One turning vector, and how many ticks it has turned
The counts run from 0 to 1070.
[-19 -26 -17 -25 -36  18 -22  41 -23 -21   6  -1 -26  25  -1 -41  16  15
 -13   6   3 -38  14 -14  22 -12  27   7  31  -2 -24  38 -16 -48  -1  15
   8  12 -17 -18 -16  -6 -16  26  -4 -48 -24  24 -26  11   4   6   3  19
   4]
887
[-12 -22 -15 -28 -20   0 -47  28   2 -49   7  23  -8 -15   0 -39  21   5
 -16   6  -5 -28  21 -32 -16  -7  28  37  13 -34 -27  -1  18  -5  28  10
   5 -11 -35 -15  -6  -9  -6  48 -16 -50 -23 -13   0 -12   0   2  25 -18
   3]
204
[ -4   7  -5 -27 -22 -17  -8  26  -8 -30  10  16 -32  14  43 -20  -6  14
  -7   3   9 -44  -1 -23  33   1  11  30  20   9 -32  20 -26 -16  10  -2
 -16  15 -35 -16   3  -1   1  41  22 -32 -18  48 -30  -5   4  -6 -10  28
  28]
937
[-29  18 -12   0  -7  30 -12  27  -8 -26  10  22 -42  23  37 -42  17  33
 -17  19  -4 -39  14   6   9   8  19  32  26  22 -34  19  -1  -4  30  -5
 -29 -10 -45   8  10   2  -2  12 -48 -31 -39   3   1   2 -10  -3   8   6
 -13]
298
[-17 -16 -16  13 -20 -25 -42   0   6 -59  -5  12 -33  -4  33 -31  -3   7
   2 -13 -29 -20  -3 -41  22  -4  16  25  15  16 -38  27  11 -27  35  11
   1   6  -9   8  11  -5  -2  35 -23 -30 -31  -9 -13   0 -12   6  30  -8
  -8]
271
[  3  16   5 -39 -12 -18 -16  -2  21 -49  10  33 -24   9  30 -21   4   5
  -7  -2  -3 -18   9 -28  -1  30  23  39  26  14 -12  13  16 -17  33 -17
 -39 -16 -39  -9  22   3 -21  36   6 -37 -24  -6 -33 -35 -21 -17  20  14
  20]
439
[-27  -2 -25 -17 -18  -1 -18  21 -19 -30  -1  11 -15   4  40 -18   5  -5
 -22  10 -32 -44   1 -30  41 -11  17  20  23  20 -23  10  -8 -23  16  -1
 -21  38 -15  -6  -6 -10  -6  45  10 -36 -29  42 -43 -14   2 -23   8  13
   3]
410
[-11  16 -17 -34 -46  17 -25  20  -3 -27   4  18 -28  24  15 -27  17  16
  -5  35  10 -53  -7 -34  15   1  21  31  21  11 -44  27 -22  -6   6   9
 -32 -20 -28 -16   0   1  11  20  -2 -39 -13  17  -4 -26  -4   3  -5  22
 -13]
235
[-26  20   2 -40 -11 -15 -22   5  -7 -48  -4  24 -25  -8  34 -10   9  -6
  -7  12 -20 -27  10 -41   6  22  22  40  22   9   2  19  -7 -33  53  -9
 -43  -8 -16 -11  25  12 -22  36  -5 -11 -18   0 -32 -23 -17   0  20   4
  23]
962
[ 32  -8 -23 -12 -13   1 -19  40 -30 -46  10  16 -30 -15   7 -28   5  15
 -33  30  10 -40  17 -42  12 -21  15  20  18 -17 -21   6 -11  -4  27  10
   3  22 -38  -9 -23 -12 -12  45  -2 -44 -30  12 -12 -18   8   4  -1   1
  13]
52
[ -1 -12 -14  -9 -35 -26 -36   9  -9 -61 -11  17 -52  -1  20 -27   5  -2
  -5   9 -19 -18  -8 -50  35  10  18   2  30  18 -12  15  -2 -45  24  17
  -1 -15  -2  -4   1  15 -17  28  -3 -29 -27  -6 -22  15 -19   6  18  17
  -6]
601
[-31   5  -7 -11 -15   9 -35  47 -20 -24  19  14 -20  10  39 -55  11   4
 -20   6  15 -38 -18  -4   3  -1   8  33  15 -23 -38   7 -19 -20   3   0
 -31 -15 -51  21   5 -11  -4  14 -31 -28 -23  17  10   9 -22  -4  19   0
   5]
496
[ -8 -27 -21  -4 -45  18 -22  32   4  -9  11  24 -19  16  20 -44  -2  33
  -7  11  30 -35   2 -18 -15 -13  28  30  28 -12 -29  37  -3 -29  34  12
  19  -3 -35  20   4  -8   2   6 -23 -40 -30  31   3   8 -13  11  15   3
   0]
514
[  3  -5  -9  -2  -2   8 -24  19 -35 -47   2   0 -67   5  25 -22  13   9
 -22  14 -13 -29  12 -15  46  10  17  17  38  19 -14  16  -8 -25  32  13
  -1   7 -22   1 -12   9 -18  36 -17 -29 -43 -12 -36   8  -7   5   2  23
  -7]
98
[-45  -1 -37 -40 -37   5 -33  -7  20 -36   8  24 -18  -4  12 -15   6 -13
 -14  27 -19 -42   6 -36  16 -26  28  15   1   7 -27  32  -1 -35  15  25
  -3   8  -5  -6   7  -7  -2  33   2 -30 -26  17 -26 -46  -6 -11  26  -1
 -22]
42
[ -4  33 -10 -23 -20 -15   0  -6   5 -56  11  30 -44   9  27 -24   6  -5
  -9   6 -23 -29  -7 -21  18   6  12   2  17  18  -8  20 -12 -60  28   8
 -31  -2  -7   4  21  -6 -48  15   0 -19 -33  -6 -26 -29 -32  -6  24  13
   8]
964
[-11  25  -4 -11   2   9 -22   8  -9 -41  18   4 -30  24  41 -25  -8  19
  -6  25  -1 -35   6 -14  10   6  10  42  12  11 -44  32  -4  -8   7  -9
 -30   7 -43   1  38 -18 -19  27  -1 -19 -46   1 -17 -46 -21 -23   1  12
 -13]
788
[  1  13 -12   9 -12  -4 -21  12  -7 -39  10  39 -28   8  18 -34  -1   7
 -28  27   7 -37   6 -51   2 -11  30  18  34  20 -17  39  -3 -24  43  10
 -20  -7 -24  34  -6   0   4   5 -37 -24 -21 -20  -5  -8 -32   1  23   5
 -26]
470
[-18  -3  -7 -27 -25   8 -21  11  28 -38  32  24 -17   7  10 -50  12   8
  -7 -14  17 -26  15  -2 -21 -18  25  36  11 -31 -42  20   5 -20  15   3
   1  -7 -45  -1  14 -20 -12  16 -19 -52 -24  -5  12 -19  -7  -4  35  -9
   7]
858
[-20   7 -11  -3   4  31 -14  39 -46 -29   1   6 -42   1  23 -39  26   3
 -31  15  -8 -44  15  -8  10   7  21  30  32   1 -14  16 -31 -34  42   4
 -33  -5 -35  11  -5   0 -21  26 -39 -15 -34  -4   2  19  -3   0   8   5
 -10]
822
[-24   7  -3 -10  -5 -10  -4   8  -5 -27  15  30 -39   7  31 -34  10 -19
 -36 -15  -4 -46   2 -23  37  -4  27  11  34  17  -8  28 -21 -42  39  -3
 -25   5 -13  29 -18  -6  -5  29 -18 -38 -16   7 -41  14  -9  -6  24  24
   6]
473
[-33   3 -25 -46 -39   3 -22  19   0 -30   3  21 -33  -5   6 -21  13  -5
 -23  39   6 -58   1 -28  18 -19  21   5   5  -7 -16  32 -34 -47  10  31
 -10 -16 -14 -18 -16   5   7  30   1 -24 -13  24 -14 -20 -11  14   1  12
  -7]
893
[-35   0 -12 -37 -10   2  -5  41 -13 -15  25  21 -22   3  40 -42   7   6
 -27   4   7 -45  -2  -4  12 -21  10  13   7 -21 -16   9 -16 -54  10   3
  -6  17 -43   0  -8 -19 -15  23   4 -31 -20  49 -24  -1 -14  -1  16   0
  44]
346
[ -3   4 -35 -21 -27   9 -21  21   4 -47  25  20 -27  -1   0 -46  10  27
 -16  28   1 -37  11  -9 -15 -29  16  14   2 -16 -42  18  11 -23   2  27
  13   4 -30 -12  -2 -28 -13  17 -22 -47 -32 -13  13 -39  -9   2  23 -12
  -4]
202
[  3   1 -20 -31 -36   5  -9  25   4 -44   9  26 -22  -7  15 -23   8   5
   0  18  -1 -58  -4 -12  -7 -12   9  26   4 -16 -32  19 -20 -32   4   6
 -23   5 -39 -25  19 -19 -15  43  33 -28 -25  49 -10 -31   5 -10  -7  14
  13]
218
[-15 -18 -13 -31 -21   1 -29  44  -8 -41   8  30 -35  -8   9 -44   6   9
 -27  24  13 -52 -19 -19  -6 -21  28  22  13 -27 -13  22   3 -27  11  22
  -1 -28 -33  -1 -26  -9  15  36  17 -17  -5  24 -22  10 -13  17   3  14
  23]
714
[-29   8  -7   5 -10  11  -3  24 -15 -21  11  20 -39  34  32 -39  12  45
  -4  -2 -13 -47  10   8   8  -1  21  24  26  31 -39  38   1 -26  25  -5
 -14   0 -30   6  10  -7  -1  11 -38 -39 -39   8 -15   9 -17   5   8   8
   2]
297
[ -8  -9  -8   1 -43  22 -13  22 -13 -22   5  34 -22   7  19 -44  10  -2
  -8   6  20 -37 -19 -31  -9  -7  22  45  45  -5 -32  43 -24 -26  40   5
 -26 -12 -25  30   2 -13  -9   6 -23 -30 -14  19   7  19  -5   9  28   8
  -2]
318
[ -2  20 -18 -23 -29  -4 -10  23  -9 -38   4   9 -48   5  46 -12   0  16
  -7  32  -3 -50   6 -23  21   6   1  22  11  11 -24  19 -39 -35  18   4
 -28  14 -36 -20  17   3 -13  35  15 -18 -40  44 -19 -26  -7   0 -15  24
   7]
85
[-26  17 -26 -38 -38  23   4  29   9  -6  16  30 -22  24  19 -46  15  20
 -27  12   1 -38  -2  11   6  -9  26   6  20   8 -19  13  -2 -48   3  -1
 -10  -3 -31   2  -5 -11 -24   3  -3 -45 -30  44 -24 -20 -22 -18  10  19
   4]
17
[-10  -1 -23  -3 -22 -15 -27  20  -6 -26  -5  22 -14  26  43 -33  -5  28
 -18  12 -18 -37  -3 -38  29  -3  25   9  28  35 -27  28  20 -17  13  -4
  -1  17 -24  -2   8   2   6  34  -5 -44 -32  35 -48  -9 -17 -14   2  15
 -10]
933
[-48  14   5 -16  12   2 -19   8 -17 -25  15   4 -28  25  45 -17 -12  14
 -17  12  -5 -37  12 -21  34  -8  14  26  22   9 -20  51 -10 -44  29   8
 -17  30 -19  13  23 -17 -20  25 -10  -9 -31   7 -40 -23 -25  -5  16   6
  16]
983
[  8  -6   2   2  -8 -17 -32  23   5 -49  23  25 -29   1  30 -43  -6  12
 -22   6  31 -35   0 -40 -17 -12  18  27  20 -21 -27  39  -8 -23  32   3
  -9 -28 -42  22   3  -1   0  16 -27 -24 -22 -14   7   8 -29   8  24   0
  -5]
140
[-36  24   7 -20  -1 -26 -23  26 -14 -43   6  30 -17  -2  42 -25  -5   6
  -4   7  -4 -47  -2 -32   4  -2  15  36   8  -4 -27  22 -23 -26  32  -2
 -50  -5 -31  -8  11  -3  10  34 -12 -10  -3   6 -12 -12 -20  16  18  -5
  37]
631
[-17  13   4 -30  -3  -8 -13  17  13 -31  16  34   0   4  23 -28   4  -9
 -26   9  19 -55   4 -22 -33  -2  23  24   8 -17 -10  48 -14 -51  22  -8
 -31 -23 -41   9  27  -8 -14  27   2 -12 -23   7 -12 -29 -33 -17  13  -3
 -13]
503
[  8  13  -4  -9  21 -17 -13  17 -16 -54  13  14 -31 -16  44 -24  -6   5
 -28   2  -6 -36  20 -22   1   7   9  23  13  -2   0  17 -13 -41  37  -4
 -20  20 -42   4  21  -9 -35  40  -3 -10 -47 -10 -22 -18 -25 -12  15  -3
   7]
638
[  1 -20 -16 -22 -34   1 -31   7   6 -53  13  23  -5   9  -7 -37  -2  11
  -3  15   3 -22 -21 -37  -4 -20  28  30  22  -9 -25  42  32 -34   4  22
  10   4  -9   8  10 -30 -32  10  19 -40 -23  -1 -24 -32 -12  -9  28   2
   5]
552
[-18  10   1 -21  -4   2  -7  32   2  -5  20  41  -9  25  35 -45   1  19
 -40   2  25 -46   4 -17  -4  -4  28  20  33  12  -9  40  -1 -23  28 -21
 -19 -12 -42  29   2  -1   9  19 -20 -36 -15  24 -30   3 -28 -15  13  10
   5]
146
[  7   6 -18 -19 -19 -17 -29  44 -39 -48  -3  25  -3   7  24 -36   3  -1
 -31  37  -1 -46 -15 -52  25  -4  20  12  26   5 -12   9  -3 -17   3   1
 -36   5 -22   5 -16  -5 -12  37   4 -33 -18  19 -28  -8 -13 -13  -2   7
   5]
408
